In the data rows, 50 means zero.
In the table below, every row is followed by its label. The labels come from one hidden rule.
[57,63,52,43,60,41,63,43,60,49,43,29,54,47,53] y
[26,51,39,67,47,69,50,49,31,48,64,66,43,74,41] w
[41,47,57,57,63,53,53,57,63,56,45,51,41,45,44] w
[48,46,63,55,49,56,46,69,51,91,52,61,40,69,39] w
[48,57,61,52,62,53,64,60,60,49,43,39,37,38,39] y
[50,67,60,52,66,49,64,53,44,32,43,51,44,49,41] y
[22,44,58,54,43,65,51,45,32,22,58,59,42,55,49] y
[16,06,24,78,48,61,43,45,59,42,78,89,53,57,41] w
[50,55,59,45,61,39,48,40,43,45,46,61,58,50,55] w
[66,60,59,40,38,41,52,43,55,59,52,35,69,53,68] w
[54,57,64,49,56,44,58,59,53,69,36,71,42,46,41] w
[34,51,56,53,50,62,52,45,32,30,55,59,44,37,41] y
[44,43,56,70,49,76,53,60,56,66,51,49,48,63,41] w
[59,54,64,45,45,43,47,49,52,46,47,42,62,38,49] y
[65,61,31,41,42,39,54,36,48,24,68,58,80,40,99] w
[51,62,53,49,56,47,62,45,65,60,33,51,51,36,46] w
[70,59,22,33,43,27,40,43,45,41,52,37,59,44,62] y
[29,45,50,60,49,64,47,39,41,31,56,42,51,34,42] y
[50,51,58,50,53,50,52,61,59,56,39,47,30,41,42] y
[51,47,55,47,41,48,45,72,42,56,52,57,52,64,40] w
[55,60,59,40,56,44,58,48,45,71,40,31,46,37,45] y
[64,59,56,38,51,38,49,47,37,52,46,37,66,33,48] y
[35,41,51,53,47,58,52,41,48,41,60,49,41,17,48] y
[15,23,29,74,44,67,49,47,31,38,81,77,61,53,42] w
[53,56,57,45,53,44,49,50,62,60,39,40,44,50,42] w
[73,54,43,25,43,27,29,41,47,52,57,30,72,50,54] w
[76,48,30,22,36,23,33,39,58,31,65,45,84,34,84] w
[60,63,42,42,48,36,48,43,51,44,57,36,61,49,63] w
[51,62,64,47,62,46,65,42,53,48,45,42,60,43,55] y
[57,59,50,42,59,37,47,44,71,49,52,58,59,41,52] w
[57,56,48,37,42,57,45,35,30,46,56,54,39,34,44] y
[47,50,61,48,55,48,49,66,40,68,49,59,22,56,42] y
[37,36,50,58,52,62,46,42,30,49,61,78,24,29,43] y
[48,49,58,54,50,51,47,47,59,65,36,57,54,51,41] w
[71,48,47,27,39,29,30,40,36,51,49,39,67,47,70] y
[72,61,58,29,42,28,44,42,37,41,51,56,68,29,71] y
[56,60,63,48,57,49,57,43,58,45,46,44,52,43,60] y
[56,60,58,46,55,43,64,44,61,51,43,44,51,39,52] y
[58,58,57,45,51,44,63,46,52,52,36,43,37,40,51] y
[63,59,41,36,57,32,52,42,56,49,50,27,57,41,59] y
[58,60,59,40,47,43,51,40,49,47,52,32,71,41,61] y
[39,61,53,47,49,65,58,49,29,54,58,78,39,53,43] w
[61,60,46,49,56,41,61,40,43,36,46,48,66,34,72] y
[38,43,15,67,59,67,52,61,55,68,44,56,29,48,42] w
[37,47,68,44,47,60,47,44,28,56,60,80,25,41,47] y
[72,57,38,32,47,28,37,46,54,40,56,42,61,38,55] w
[32,39,28,70,53,69,52,52,34,40,48,55,47,32,42] y
[67,62,51,39,45,30,40,47,54,45,48,32,57,36,56] y
[70,62,39,42,38,41,55,45,43,41,68,43,72,51,96] w
[66,65,38,33,39,27,42,40,46,46,58,43,85,48,82] w
[48,57,80,42,60,42,56,48,54,46,38,40,41,57,43] y
[34,54,32,54,44,66,47,38,46,39,68,69,39,62,43] y
[66,63,53,38,43,40,53,43,63,56,60,47,64,54,80] w
[38,54,39,53,47,62,49,41,45,47,56,51,24,36,41] y
[28,34,28,77,59,68,54,44,49,39,36,33,48,55,43] y
[54,57,62,46,49,44,54,55,64,51,41,56,58,43,44] w
[61,59,53,41,46,40,50,47,64,62,35,51,51,48,43] w
[13,08,26,77,47,60,52,47,39,36,71,58,46,41,41] w
[23,34,43,68,46,62,52,45,33,34,71,66,46,22,42] y
[51,49,65,48,51,49,56,52,55,44,40,33,51,44,44] y
[61,63,58,42,54,37,53,43,47,50,45,35,55,48,52] y
[44,55,54,47,63,47,56,60,44,62,44,37,50,55,43] w
[72,49,35,21,42,23,25,43,47,41,52,38,61,38,55] y
[44,60,72,57,61,56,59,54,46,39,46,38,45,64,42] y
[61,56,58,43,41,47,53,45,62,46,44,33,70,37,60] y
[47,57,67,50,55,45,52,61,59,52,44,43,49,63,41] w
[55,58,61,47,52,45,57,48,69,44,41,46,57,53,43] y
[50,57,61,53,61,55,48,58,22,40,49,46,51,71,42] y
[49,55,58,48,58,47,61,61,66,67,38,51,46,58,43] w
[37,24,30,85,44,89,40,77,38,75,55,84,43,73,40] y
[67,62,37,33,46,26,43,44,42,49,52,22,65,26,65] y
[43,54,50,49,65,44,56,53,65,51,38,53,64,62,41] w
[29,48,56,63,48,66,48,44,39,42,64,75,42,45,43] y
[46,41,53,52,50,47,45,72,43,60,56,66,50,65,43] w
[49,45,49,52,41,47,41,52,49,42,37,47,50,69,44] y
[15,34,34,70,42,69,51,45,35,47,83,93,39,55,41] y
[67,57,51,31,46,30,38,40,60,58,49,49,61,18,57] w
[65,55,70,40,38,40,50,46,61,46,44,46,52,37,52] y
[56,61,64,41,53,45,64,56,52,48,36,34,34,52,43] y
[47,51,51,47,57,51,58,59,67,70,44,52,42,41,41] w
[32,44,47,57,46,65,46,40,34,23,63,74,33,38,41] y
[68,60,45,34,46,35,51,41,51,19,55,34,82,49,86] y
[24,48,45,65,47,71,52,46,24,49,74,72,37,39,42] y
[65,60,44,36,48,31,41,36,44,43,59,48,63,29,68] w
[48,56,57,61,59,58,59,66,70,67,39,39,32,49,41] w
[06,00,15,88,41,62,53,40,39,43,79,77,31,55,43] w
[34,16,22,87,45,85,42,68,44,77,59,79,45,71,42] y
[68,54,27,30,50,25,36,42,57,48,48,42,57,59,60] w
[50,59,63,50,56,46,56,55,64,48,35,49,48,49,41] y
[45,47,37,59,64,58,56,52,78,54,40,53,42,57,40] w
[69,57,35,31,44,28,38,44,50,31,49,38,63,48,64] y
[44,26,42,75,46,78,46,69,47,62,45,49,46,86,41] w
[55,64,58,45,63,43,60,51,50,58,39,49,51,54,42] w
[58,63,51,43,56,38,55,44,67,41,43,52,70,44,59] w
[46,35,64,47,48,64,43,43,33,22,57,63,40,34,42] y
[54,47,51,51,44,49,45,66,48,74,43,34,40,66,42] w
[36,57,50,55,47,63,55,44,16,53,53,58,28,63,43] y
[43,61,64,57,60,60,59,46,69,60,40,38,47,40,43] w
[58,63,47,44,59,40,51,43,50,36,46,49,71,43,56] w
[74,54,43,23,31,23,31,41,51,43,75,39,96,44,99] w
[45,56,49,54,50,62,51,39,31,28,50,56,29,46,42] y
[56,62,63,37,61,41,61,43,42,43,42,48,59,49,51] y
[31,32,39,69,49,65,46,48,30,37,69,81,48,67,40] w
[52,43,51,50,43,48,46,58,51,83,37,49,51,45,43] w
[67,63,44,33,39,28,35,44,72,36,60,45,73,39,72] w
[39,23,49,52,42,60,27,43,10,26,78,85,37,43,44] y
[50,49,69,52,49,46,49,49,59,51,36,39,47,43,47] y
[53,59,66,49,64,48,61,47,49,48,33,40,40,49,42] y
[56,57,55,46,50,46,58,52,73,65,41,39,49,44,43] w
[28,29,05,79,56,75,53,54,18,44,51,65,36,72,41] w
[53,45,63,38,44,57,40,46,40,49,56,52,51,48,43] y
[52,52,69,51,48,48,52,59,65,79,39,57,48,62,42] w
[42,35,45,69,52,69,48,69,56,44,57,64,29,79,42] y
[49,18,45,58,21,61,29,80,21,78,57,71,38,87,42] y
[36,00,35,89,37,81,29,78,44,82,57,73,44,86,41] y
[48,30,61,41,46,57,31,34,34,59,59,53,44,49,42] y
[48,43,65,55,47,53,48,58,84,66,44,48,50,72,44] w
[39,38,49,53,49,60,43,37,40,45,58,49,31,26,42] y
[61,63,60,43,53,41,64,43,53,49,48,34,50,43,51] y
[42,52,55,54,62,56,59,52,61,44,34,35,46,40,42] y
[54,60,67,43,65,46,57,50,65,50,33,46,47,35,41] y
[48,45,71,54,46,48,47,74,40,87,45,73,43,75,40] w
[53,61,69,49,61,43,56,48,63,55,36,46,54,58,43] w
[46,43,37,44,47,60,36,47,36,33,63,54,26,54,43] y
[55,63,43,47,53,42,60,45,70,46,45,36,54,18,54] y
[44,47,53,48,58,48,51,60,65,59,46,54,36,59,43] w
[67,62,36,37,43,30,41,43,45,41,50,26,66,45,69] y
[33,49,44,51,42,64,48,39,33,48,59,61,40,59,48] y
[66,61,41,37,40,41,50,37,58,51,53,52,57,53,71] w
[27,43,39,66,49,62,50,42,37,30,64,56,47,41,40] y
[10,00,10,91,50,58,43,43,38,60,74,92,38,59,43] w
[63,60,72,43,43,39,50,43,66,59,51,31,75,34,67] w
[48,58,38,49,53,57,52,50,20,44,57,67,43,48,42] y
[60,60,43,37,56,35,54,43,47,55,47,52,60,56,45] w
[70,57,57,31,45,26,38,36,54,17,56,41,71,49,67] y
[52,51,57,46,42,45,49,61,58,64,45,52,37,55,40] w
[56,57,49,40,49,39,45,52,64,52,41,23,42,60,46] y
[67,58,48,33,48,34,50,45,62,15,43,33,63,35,50] y
[55,59,67,40,53,42,53,47,61,55,39,54,44,72,42] w
[22,39,37,66,47,67,49,41,49,27,63,72,48,72,41] w
[46,41,64,54,43,52,42,67,60,60,50,53,32,76,41] y
[34,10,31,92,45,86,44,74,50,81,65,72,34,74,39] y
[42,54,66,50,47,66,52,42,36,28,58,52,42,55,42] y
[69,55,40,29,46,31,39,36,33,23,57,61,67,59,75] y
[40,21,26,83,44,82,44,71,69,60,53,59,48,74,41] w
[47,43,61,52,48,52,44,53,57,49,45,43,40,44,40] y
[58,58,49,45,52,46,63,42,30,39,55,40,68,49,83] y
Which label does each new row get?
[44,54,48,59,62,59,60,56,64,47,33,52,47,49,41] w
[41,57,52,49,44,64,51,42,46,43,61,74,41,38,43] y
[61,60,60,37,53,34,51,41,62,54,41,35,59,38,48] y
[37,29,27,77,52,75,48,71,36,45,52,52,44,71,44] w
[72,51,34,32,39,34,42,40,55,41,72,43,80,42,99] w
[45,56,56,49,67,52,61,47,65,47,42,54,42,68,42] w
[75,52,45,25,44,29,40,46,58,25,48,44,72,33,61] y
[59,63,41,41,52,35,55,38,61,57,46,38,62,33,59] w
[56,61,60,46,54,45,60,52,56,48,38,39,44,40,42] y
[39,31,33,71,57,66,42,69,51,61,56,56,41,84,40] w
[55,60,73,44,55,44,51,59,51,69,43,51,42,43,43] w
[41,33,50,74,45,77,51,63,65,61,47,55,40,70,41] w
[40,34,54,57,48,67,38,49,19,42,68,84,33,58,42] y
[64,59,51,35,51,38,50,46,61,49,44,30,43,30,56] y
[55,52,55,46,46,47,51,56,73,60,39,39,40,55,46] w
[61,63,62,41,42,41,52,44,53,49,55,47,66,55,62] w
[63,56,51,36,54,36,44,42,65,38,55,42,59,33,63] y
[51,49,51,46,50,48,48,68,52,59,46,36,29,64,44] y
[66,64,46,41,36,33,52,41,39,46,70,34,95,43,99] w
[54,51,62,41,49,42,46,62,57,70,49,46,31,40,42] y
[35,53,44,54,49,62,53,39,39,45,59,66,46,40,41] y
[53,58,52,47,65,44,51,49,54,43,43,38,53,53,44] y
[68,55,61,30,47,30,35,45,45,43,51,33,63,22,73] y
[24,41,57,57,45,64,53,39,30,24,61,50,45,53,40] y
[44,56,36,57,60,58,62,53,47,46,36,41,38,27,43] y
[53,56,60,53,55,59,56,58,50,70,42,42,43,60,42] w
[35,54,52,49,43,66,49,43,08,39,47,48,48,38,49] y
[47,48,49,61,57,62,57,58,53,68,40,40,40,43,42] w
[46,47,51,53,57,48,47,61,62,62,46,65,43,65,41] w
[34,22,58,72,48,61,38,73,58,66,59,62,39,60,42] w
[57,61,44,42,57,40,58,42,48,40,40,34,62,57,56] y
[68,61,37,36,37,37,49,42,23,43,63,40,71,41,89] w
[54,61,50,49,62,45,56,38,58,39,44,37,57,44,53] y
[49,63,68,51,60,55,61,58,45,46,51,58,35,62,42] y
[44,56,40,58,65,59,58,59,79,55,39,42,42,64,42] w
[57,37,62,52,30,51,35,53,65,77,40,41,47,51,44] w
[65,60,50,44,46,40,58,44,47,68,51,34,59,18,62] w
[55,58,69,49,55,45,62,43,61,48,53,44,65,63,53] w
[38,42,40,68,59,68,57,61,40,56,39,45,39,56,42] w
[58,61,62,42,54,40,53,53,76,34,34,49,45,61,40] y
[58,55,45,44,47,43,48,58,64,62,33,44,52,50,42] w
[49,63,57,43,49,63,51,46,47,52,57,67,32,50,41] y
